rotation steps, each row followed by its count of steps
The counts run from 0 to 179.
[127 178  85 123  73 144 105 158 126 112 139 158 116 146 162  85 133 112
 138 115 126 161 187 130 143 114 161] : 92
[119 119 114 127 114 119  54 146 180 127 124 102 134 160 161 115 147 158
 168 119 137 118 110 142 127  83 146] : 62
[123 136 123 144  77  84 122 125 200 121 122  97 116 137 163 125 149  91
 150 143  94 141 152 132 134  93 154] : 80
[170 135 119 122  87 178 128 135 138  80 106 122 125 151 119 101  90 135
 130  99 178 135 105 123 148  89 158] : 21
[194 152  90 114 117 113  69  87 122 154 137 103 156 134 165 100  96 131
 119 123 141 143 108 164 126 108 138] : 135
[202 112  84 124  85 163 123 116 133 126 115 143 149 138 138  95 124 137
 139 115 147 183 121 141 123  96 169] : 103
[188 128 103 148 120 117 109  93 127  90 126  94 160 145 134 158  72 124
 120 121 156 140 135 112 131  88 145] : 35
[161 150 121 106 110 140  93  83 111 147 122 100 146 108 139  84  98 115
 133 111 160 149 127 157 161  92 149] : 138
[108 192 131 137 111 120  55 125 172  94 128  87 114 142 161 110  70  92
 141 151 133 119 149 147 155 116 157] : 43
[195 108 106 169 107 165 104 110 160 112 132 134 131 147 167  83 102 125
 126 125 131 153 125 148 110  95 140] : 14
[144 117 125 104  95  94  91  90 148 135 112  83 142 112 140 124 151 136
 145  99 158 147  88 118 149  65 144] : 153
[120 181 127 157 128 118  70 107 177 100 126  88 134 142 182 117  93  94
 133 133 133 125 162 140 149 108 135] : 44
[145 186 112 142 133 105  72 117 154  99 142  96 125 139 161  90  83  90
 126 128 137 146 153 168  99 115 128] : 129
[155 138 104  73  78 177 137 114 163 100 107 115 117 121 124  98 131 129
 123 102 173 177 136 134 139  96 167] : 106
[131 137 117 130  90 149 111 136 194 123 124 146  89 127 190  60 154  96
 145 134 118 141 151 148 113 129 152] : 96
[142 178 114 129  75 181 138 156 144 104 142 136 107 144 144  84  81 103
 115 116 149 152 127 139 157 124 150] : 6
[158 149 117 134 118 117  75 129 164 128 129 110 131 144 187 114  80 122
 144 162 117 115 105 163 135 122 150] : 47
[139 142  99 160  70  90 101 108 187 136 136 106 122 141 164 130 156 101
 138 130  78 138 155 136 136 106 144] : 81
[149 180 119 125 129 112  92 127 171 115 131  83 106 130 167  90  85  93
 125 154 129 151 108 171 107 109 141] : 131
[197 124  96 138 121 122 115  87 155  84 114  87 149 107 113 121 102 114
 106 124 135 173 166 147 100  87 134] : 118
[125 157 138 148 106 146 102 118 204  67 133  73 114 139 123 104  96 110
 154 128 159 141 121 136 117 109 134] : 27
[134 154 128 112  92 127  73  89 124 161  92 113 137 133 144 109 100 133
 165 114 178 131 121 122 182  95 166] : 54
[172  90 115 116  96  90  74 108 178 134 118  99 135 148 132 156 150 145
 153 113 123 136  98 121 121  58 174] : 67
[177  75 113 139 101 102  84 113 189 143 120 107 144 150 151 139 167 152
 133 102 129 129 133 121 126  80 144] : 66
[129 139 102 116 115 150 110 123 196  77 102  91 107 119 132  96 128 119
 128 121 143 173 165 159 103 113 136] : 112
[116 194 103 134 123 117  83 124 137  95 144 112 144 105 133  82  88 100
 133 116 130 153 167 154 118 122 128] : 128
[137 178  87 130  75 101 131 144  97 147 137 122 157 130 162 130 117 107
 111 122 116 152 104 139 183  97 186] : 173
[160 117 107 167 117 133 110 114 187  84 126  82 140 147 136 122 102 140
 116 136 148 121 147 136  93  91 121] : 30
[152 150  98 117 110 127  54 147  96 125 118 135 163 163 148 111 115 166
 156  85 173 124 125 132 163 108 168] : 56
[119 199 127 132 121 125  78 130 127  88 126  96 148 148 141 126  61 140
 140 111 146 117 142 138 153 102 149] : 41
[150 164 118 115 123 113  86  82 164 138 122  99 124 116 175  91  86 107
 106 150 120 136 121 175 129 109 124] : 132
[ 96 138 126  99 109 127  66 137 165 127 128 114 127 149 152  97 128 145
 169  96 167 130 133 141 165 106 183] : 59
[136 110 133 171 116 137  89 109 189  65 120  91 116 131 128 114 106 126
 124 127 151 137 168 140  95  89 123] : 29
[109 171 114 135  94  92  90 131 143  97 131  73 147 103 124 139 149 122
 131  80 148 150 144 118 160  72 147] : 159
[124 144 114 108  85 164 114 149 201  75 102 104  99 119 128  95 121 130
 146 117 168 164 151 141  96 106 138] : 111
[160 128 110 130 111 128 103 106 194  86 121  96 118 122 137 101 112 114
 107 137 137 167 119 162  79  92 142] : 115
[142 159 113 173 103 175 105 170 148  89 150 143 117 167 164  77 104 123
 133 102 142 141 161 134 120 128 146] : 9
[139 175  89  98  45 131 131 157 140 116 128 156 134 120 154  94 136 107
 141 133 109 160 147 126 171  94 181] : 90
[179 137 115 166 116 119  98  60 142  99 120  84 163 115 122 146  88 126
 132 124 139 145 158 110 141  88 148] : 34
[111 176  81 143  93 117 126 191 127 131 142 128 156 157 155  91 147 131
 145 119 129 154 129 144 161 117 171] : 177
[166 144  95 120  48 103 133 118 151 136 122 111 118 118 147 131 126 117
 117 142  85 162 131 114 159  93 172] : 85
[117 176 109 115  67 102 132 127 125 133 141 123 144 114 166 122 136  97
 142 118 145 169 117 124 198 104 167] : 174
[161 146 102 125 112 133 135  87 206  99 109  80 125  95 111 122 113 100
 115 144 117 154 126 145  97  90 133] : 116
[136 133 100 119  98  91  90 135 107 127 126  61 158 149 122 135 141 153
 131  69 145 133 115 128 150  74 156] : 156
[191 107  88 115 100 169 128 132 136 114  99 146 136 135 132 102 120 156
 124 120 150 167 101 151 105  89 177] : 104
[156 173  94 114  98 126  97  97 113  87 124  95 147  96 101 109  83  96
 118  91 147 171 174 129 132  96 156] : 123
[151 171 111 106  94 143 118  94 125 101 116  92 122  98 103 121  72  98
 122 119 149 151 141 137 144 100 135] : 122
[165 138 100 146 119 131 107 125 199  66 121 100 107 143 126 110 108 132
 130 132 139 167 134 167  63 107 142] : 114
[185 152 106 147  52 151 139  98 116 134 139 158 135 118 127 123 112  90
 116 109  97 159 159 108 161 110 154] : 2
[113 160 115 122 137 132  50 113 136 134 136  89 148 133 146  81 132 113
 138  82 172 126 159 157 147 118 131] : 144
[187 115 109 143 103 181 110  94 130  91 106 136 155 142 129  97  86 135
 141  95 178 171 129 120 127  91 150] : 19
[156 159 112 106 116 146  64  90  88 142 126  94 165 123 138  91  89 101
 130  93 166 142 138 134 150 120 147] : 139
[102 160 133 123  90  89  95 141 140 103 146  94 145 130 122 137 162 130
 140  70 137 152 167 121 142  88 146] : 160
[154 137 118 166 124  97  54 125 163 103 135  97 138 162 180 112  87 140
 140 134 127 118 126 151 132 132 137] : 46
[109 134 146  99 117 120  74 120 196 132 123  57 133 151 155  89 135 135
 132 113 160 120  96 145 109 119 125] : 147
[159 109 101 136  82 109  93 113 122 120 119 119 160 125 109 159 153 158
 148  91 147 146 148 113 153  66 179] : 71
[159 119  95 138  94 146  96 133 182 117 127 144 120 141 181  64 139 118
 158 127 129 161 160 167 121 139 157] : 97
[116 120 114 141 121 115  45 150 168 121 125  99 137 173 167 118 151 147
 178 101 148 116 146 140 142  93 154] : 61
[143 139 121 122  81 183 130 111 163  89 115 106 124 116 112 110  97 127
 132  97 195 147 120 132 137  85 142] : 22
[182 159 101 166  44 122 132 117 152 133 141 136 126 138 151 126 116  98
 109 143  77 138  97 111 121  87 154] : 0
[155 147 125 117  98 119  81  82 126 154  97  99 141 146 158 114  81 125
 144 121 140 118  93 134 188  94 164] : 53
[143 131  90 159  91  59 107 102 160 106 143 100 162 141 173 139 164 131
 127 122 119 169 134 125 127  91 137] : 166
[192 114 102 149  86 173 139  94 165 120 120 137 122 140 146  85  90 129
 126 123 133 140  79 133 119 105 144] : 16
[138 182 106 121  73 156 112 152 134 114 108 148 116 123 161  97 124 100
 154 124 118 168 182 133 168 118 182] : 91
[140 136 102 129 121 145 109 136 200  71 135  97 111 127 136 105 137 117
 115 120 139 164 161 147  92 100 139] : 113
[163 109 107 109 104  95  86  97 140 138 119  69 159 128 133 128 134 133
 120 100 151 130  75 123 135  71 149] : 152
[126 125 129 137  91  98  65 136 201 142 113 108 101 163 155 131 145 147
 161 121 136 100 102 146 132  84 153] : 63
[146 109 113 140 130  93  62  95 156 131 124  84 162 141 158 113 158 129
 126  82 148 126 107 130 127  92 137] : 150
[132 133 128 152 109 157 106 115 183  67 125  68 117 126 127 118 109 106
 137 119 148 148 148 127 101 114 125] : 28
[101 140 114 139 126 141  58 132 159 134 126 118 140 143 157  92 145 143
 178 105 160 125 155 129 157  99 142] : 60
[138 139 105 127  78  98 105 143 117 111 116 114 152 138 122 154 149 150
 145  88 136 136 138 118 135  75 167] : 72
[118 141 105 172 104  61  90 120 188 116 142  82 150 128 171 128 162 119
 122 109 118 143 156 142 150 109 140] : 165
[158 168 111 140 127 129  72 134 160  89 138  96 139 134 158  95  77 111
 119 134 130 126 130 161 100 127 125] : 130
[140 153  87 143  71  77 134  91 128 144 136 112 175 123 153 126 149 105
 109 111 115 174 139 112 166 101 155] : 170
[187 154  76 130  68 107 111 128 123 131 131 144 140 130 162 138 123 133
 129 116  92 161 164 108 154 107 174] : 87
[151 128  96 114  79 187 123 121 141  79 116 137 121 110 123  99 121 112
 142  85 178 165 162 131 127  97 159] : 107
[160 178 111 120  80 128 119 116 121  98 112  84 154 116 113 146  41 113
 145 132 156 137 114 118 147  86 154] : 37
[120 160 112 144  88  93  99 171 180  92 152  94 127 154 152 134 155 141
 139 101  97 144 164 127 126  98 179] : 77
[160 116 103 114 115 125 117  69 183 111 112  85 128  91 123 124 113  94
 114 136 115 166 140 152 104  98 137] : 117
[130 142 132 108 124 108  72 149 148 124 133  80 147 155 163  76 123 155
 143 104 147 119 108 166 112  85 127] : 146
[123 128 132 125 126 114  79  91 193 129 114  87 124 140 163  70 151 116
 143 105 178 126 112 161 143  93 132] : 148
[104 157 114 138  76  79 106 151 202 107 142  98 110 158 136 144 143 126
 142 147  92 144 119 126 126 106 160] : 79
[144 147 109 102 115 125  73 111  82 139 131 106 177 153 143  87 107 139
 138  91 160 137 122 157 146 108 145] : 140
[162 124 126 154 115 136 101  89 194  93 131  72 131 146 133 135  77 127
 118 145 129 125 110 141 104  93 141] : 31
[192 102  91 116  91 135 117 120 170 137 124 140 129 153 178  85 135 130
 122 159 123 148  96 147 100 110 160] : 99
[129 199 101 124 107 142 107 141 122  79 151  92 143 150 119 103  67 124
 113 117 131 149 140 157 125  93 160] : 125
[ 98 157 127 113  97 144  69 160 143 144 115 115 128 145 152  98 113 133
 171 111 177 108 124 129 158  79 170] : 58
[ 93 150 113 131  84 101  88 149 160  95 134 124 121 132 134 138 159 120
 154 101 120 137 190 121 164  87 163] : 76
[118 125 134 114 120 138  45 144 157 130 120 101 146 155 158  80 129 134
 132  64 167 120 113 161 124 114 131] : 145
[ 99 167 120 134 114  87  83 163 181  94 154  83 146 148 152 125 149 145
 139 104 127 130 125 142 129 101 138] : 162
[191 168 120 152  50 142 161  97 141 138 124 142 121 123 127 118 105  87
 103 142 120 153 109 105 149 101 152] : 1
[155 110 122 118  69 112 100 100 152 124 104 100 151 121 127 146 141 135
 149  97 143 145 137  94 173  57 178] : 70
[139 143 120 141 104 175 107 116 166  77 105 109 127 128 114  92  97 130
 138  88 185 163 146 112 155 111 154] : 23
[195 111 122 103  82 144 127 123 169 129 109 142 114 133 163  91 131 100
 126 135 132 153  95 142 111  91 162] : 100
[132 139  98 104 100 165 133 148 144  68 120 127 133 104 118 106 126 139
 145  92 172 177 155 139 108 101 163] : 108
[156 124 123 146 105 122 111  76 185  83 119  59 121 126 134 142  82 123
 128 151 133 126 118 117 113  89 137] : 32
[140 160 107 113  70 133 126 151 197 110 126 145 103 146 175  87 141 105
 136 140 128 156 135 150 127 123 148] : 95
[187 140  66 125  63 128 123 149 117 115 136 146 141 143 160 121 110 136
 132 110  99 161 134 115 155  94 177] : 88
[150 139 110 170  88 168 117 115 188 118 130 131 103 146 170  77 121  94
 128 134 158 133 129 139 122 120 127] : 12
[194 108 123 151  82 172 123  82 145 109 118 131 138 134 133  99 101 122
 133 116 165 147 134 119 127  88 138] : 18
[153 176 106 148  68 169 140 147 125 115 149 153 122 156 137 103  97 119
 122 109 133 134 112 130 154 108 163] : 5
[185 107  98 104  66 165 140  97 160 137  96 136 108 117 169  67 129 116
 136 126 128 171 124 145 127 106 161] : 101
[177 138 108 122 127  96  73  65 139 145 105  99 149 125 164 108  95 113
 114 127 136 135 137 159 119 115 129] : 134
[145 171 104 161  69 180 110 144 158  99 126 165 123 164 157  72 112 106
 133 104 143 149 167 146 141 127 145] : 8
[165 138  89 150  62 110 130 110 128 138 129 142 134 119 148 119 133 102
 141 131  90 164 154 121 164 105 180] : 86
[137 133 123 156 118 175 106 151 150  59 111  92 132 153 123 106  87 141
 139 104 178 142 140 139 110  98 146] : 25
[167 151 106 130 143 118  71  68 160 128 128  95 121 120 162  87  92  87
 115 125 123 138 129 156 118 114 119] : 133
[155 154 105 145  78  79 131  92 149 158 132  85 161 111 161 138 149 101
 107 140 101 148 116 132 167 100 139] : 169
[ 79 159 126 146  83  76 111 150 183 109 156  68 135 130 141 137 170 114
 129 122 121 131 117 145 153  95 146] : 163
[153 140  93 140  74  76 117 123 153 137 148  91 154 132 168 144 141 112
 108 146 104 163  83 142 155  96 147] : 168
[123 198 127 122  90 115  76 149 150 102 133  88 126 151 140 121  59 104
 149 142 140 114 133 128 144 115 141] : 42
[129 152 115  90  93  96 111 126 132 116 126  74 164 140  94 139 146 143
 127  88 157 145 103 122 163  78 173] : 157
[116 151 106 127 106 131  67 147 127 133 112 125 136 168 158 120 109 149
 176 110 165 110 124 129 168 111 166] : 57
[126 170  91 133  87 106 119 149 120 128 138 145 161 137 178  97 150 122
 135  93 127 166 159 143 180 135 163] : 176
[121 116 137 126  93 104  79 113 196 137 116  98 118 133 165 123 159 131
 152 121 131 114 104 142 135  86 139] : 64
[129 220  96 107 118 135 119 127 139  88 134 101 123 127 133 105  64  99
 121 138 145 141 131 153 133 102 152] : 126
[145 140 130 168 116 172 112 129 156  71 120 115 133 129 113 109 108 142
 128  79 166 136 153 127 117  82 134] : 24
[157 117 116 117  98 103  98 103 124 123 112  80 181 122 111 131 154 151
 120  73 170 154 133 117 154  81 150] : 155
[135 174 112 138 122 123  74 130 123  87 126 101 154 137 135 136  68 122
 139 125 149 138 168 125 152 112 160] : 40
[163 171 105 111 100 124 131 109 125 109 100  84 142  98 106 142  79 121
  99 142 135 149 113 145 127  84 161] : 121
[105 177 131 103 115 136  63 119 129 124 130  89 143 133 148  67 115 127
 134  95 174 121 125 158 152 108 148] : 143
[106 164 124  99  76 112 101 132 150 117 138  69 148 115 107 130 143 127
 148  92 153 137 125 124 164  85 149] : 158
[174 146 100 144 100 120 127 105 115  91 124  98 161 140 119 159  51 142
 137 127 149 139 112 137 150  91 144] : 36
[144  93 142 134 102 115  59  98 170 135 106  95 126 121 142 133 166 122
 155 103 148 129 143 125 142 101 153] : 65
[174 129 104 106 109 120  61 105 122 171 115 115 147 132 150 115  80 137
 148 124 127 121  89 145 181  94 164] : 52
[139 124 126 117 101  98  83  92 132 132 112  69 157 122 135 131 140 133
 113  87 169 150 124 121 158  80 159] : 154
[140 160 104 156  80 177 106 164 191 100 145 151 111 174 181  77 110 124
 133 131 145 122 121 141 121 118 142] : 10
[125 163  94 116  66 140 123 181 159 111 136 157 118 153 177 103 122 104
 148 137 103 159 118 153 121 107 169] : 94
[149 139 126 121 106 124  59 120 109 141 112 132 148 133 149 115 117 139
 154  87 165 126 147 121 172 108 149] : 55
[149 169  89 119  90 139 110 180 143 100 140 152 127 170 169 102 126 123
 139 116 114 147 144 152 120 113 174] : 93
[197 125  85 113  94 125 109  94 145  88 114  88 152 115 107 132  96 127
 108 123 117 164 132 133  93  91 148] : 119
[161 145 132 157 121  92  60  67 158 150 108 121 132 126 169 116  84 106
 157 142 134 126 128 132 152 116 139] : 49
[166 110 118 106  78  87 102 118 165 141 119  97 137 127 130 152 148 155
 156 119 129 132  95 127 134  65 174] : 68
[171 118 102 177  96 173 110 112 180 134 129 139 127 133 161  76 126  98
 127 131 146 145 145 139 100 112 131] : 13
[170 134  81 141  70  91 112 132 167 134 130 153 144 149 162 147 129 137
 143 139  88 147 126 125 119  99 172] : 83
[145 107 105 115  62 115 107 118 160 148 108  84 137 128 120 159 150 134
 136 124 128 138 107 105 169  77 181] : 69
[147 114 117 138 112  95  74  76 170 140 120  72 156 121 154  87 152 126
 140  96 149 137 129 148 119  94 111] : 149
[ 96 177 104 139  79 117 114 158 170 127 133 129 128 131 179  83 154  97
 135 143 116 154 125 154 165 110 168] : 179
[190 151 111 101 100 110  89  97 118 157 129 103 135 125 160 102  72 112
 122 124 118 133  92 153 136  92 141] : 136
[150 130 100 151  91  58 120 125 161 131 154  84 155 125 168 130 156 126
 123 134 101 144 114 136 139 101 153] : 167
[158  97 118 122 119  95  77 101 161 129 122  74 170 146 138 113 147 152
 129  97 167 130  80 153 121  86 144] : 151
[161 147  77 129  65 105 127 133 107 134 155 120 178 147 149 139 138 136
 128 118 118 155 124 141 168 100 164] : 172
[190 116 110 158 122 104  63 104 109 152 124  96 156 169 165 133  89 151
 153 129 136 113 120 136 166 102 157] : 51
[168 139 107 156 103 111 101  64 166  97 111  66 149 114 143 140  92 106
 117 149 128 150 128 126 129  87 150] : 33
[102 148 103 135  80  84  98 161 166  91 153 108 117 156 144 139 147 133
 131 120  86 135 125 130 125  83 166] : 78
[167 159  78 107  52 130 133 160 116 129 117 145 126 143 150 122 108 130
 121 132 116 148 125 140 163 108 184] : 89
[120 159  91 125  84 166 123 148 178  68 122 111 112 134 124 102 110 124
 129 110 160 151 128 151  93  88 167] : 110
[171 138 102 117  61  98 127 119 165 144 138 126 125 138 157 141 121 124
 151 145  90 146 121 128 154  86 165] : 84
[108 157 116 112  61 105 106 158 151 105 113  97 125 140 115 145 145 129
 153 104 119 132 141 111 161  62 172] : 74
[194 146  82 119  99 127 124 109 133 103 122  95 139 105 116 134  57 118
 105 127 139 160 114 152 102  71 142] : 120
[182 112 105 139  79 166 138 118 134  92 114 122 138 144 124 109  71 162
 132  97 175 167 115 125 128  87 151] : 20
[106 173  91 132  84 108 132 185 153 131 130 141 139 144 184  93 150 133
 141 118 122 143 126 145 160 114 169] : 178
[177 129 114 153 118 108  64  77 124 154 114 109 166 140 173 110  85 126
 134 133 138 126 133 133 168 108 138] : 50
[177 131  94  93  68 176 136 121 145 116  94 137 121 109 129 104 113 128
 137 115 163 176 108 135 130  85 163] : 105
[128 184 120 132  97 141 106 101 124  98 104  78 123 114 122 144  57 115
 147 120 163 137 140 124 163  94 141] : 38
[127 173 128  97 102 136  73 132 131 139 116 101 142 131 150  93 106 116
 140  91 183 120  99 153 142  96 144] : 142
[139 167 121 161 132 114  51 101 155 113 125  96 145 151 166 116  70 122
 149 125 117 114 163 149 143 116 126] : 45
[189 167  82 150  64 151 141 145 102 119 163 158 150 136 136 104  93 122
 117 110 134 153 123 109 148 103 162] : 4
[161 145 130 134 109 118  71 100 183 157 125  95 123 130 179 109  95 116
 146 151 128 121 110 144 152 102 155] : 48
[ 97 163 100 118  74 112 103 152 161  97 136 122 114 116 129 147 157 114
 157 118 124 148 163 108 152  82 161] : 75
[137 144 131 155  81 175 120 144 194 113 137 139 119 139 180  65 108 116
 136 130 135 146 122 152 115 106 135] : 11
[171 149 122  94 100 125  99  87 125 166 119  87 136 104 168  92  81 106
 130 101 146 142  95 154 144  96 148] : 137
[122 180 111 150  83 131 125 139 129 136 137 123 152 109 171 105 136 102
 135 110 136 177 149 122 195 105 165] : 175
[141 185 103 159  67 173 124 129 141 102 136 142 114 144 152  85 110  96
 141 119 135 128 148 123 163 121 150] : 7
[113 156 107 139 104  80  82 148 157  93 149  89 157 142 135 146 158 130
 135  91 158 140 143 135 138 109 157] : 161
[185 158  89 165  77 149 138 125 106 128 127 153 147 143 136 114 104  87
 125 107 113 156 154 107 142  95 142] : 3
[179 108  85 138 107 137 112 139 168 124 126 153 125 138 171  84 141 120
 131 129 119 154 144 153  89 112 159] : 98
[160 208  80 120 103 122  89 125 107  78 133 100 157 117 128 117  60 121
 107 105 143 158 156 151 131 114 150] : 124
[125 139 125 136 105 171 103 140 183  68 104 112 113 146 116 115  73 141
 133 117 175 135 126 136 111  90 145] : 26
[118 139 106 116  73 105  98 154 142 115 122 110 145 144 114 175 137 144
 154 100 123 142 120 107 159  71 179] : 73
[184 103 106 119  87 158 138 102 161 119 109 132 128 114 145  77 131 119
 127 113 148 159 138 127 132 100 152] : 102
[ 95 164 126 158  90  65 107 124 185 127 134  71 138 111 155 122 175 107
 126 130 110 140 132 132 142  90 138] : 164
[125 161 119  91 118 135  67 146 105 138 139  92 155 151 159  91  88 144
 125 100 175 131 114 141 148  92 152] : 141
[140 190 122 131 115 120  84  98 124  95 111 107 137 143 125 140  66 112
 136 128 154 140 168 116 170 103 155] : 39
[191 102 130 147  87 190 138  94 175 122 105 120 111 110 143  88 103 115
 119 115 153 145 109 137 138  98 135] : 17
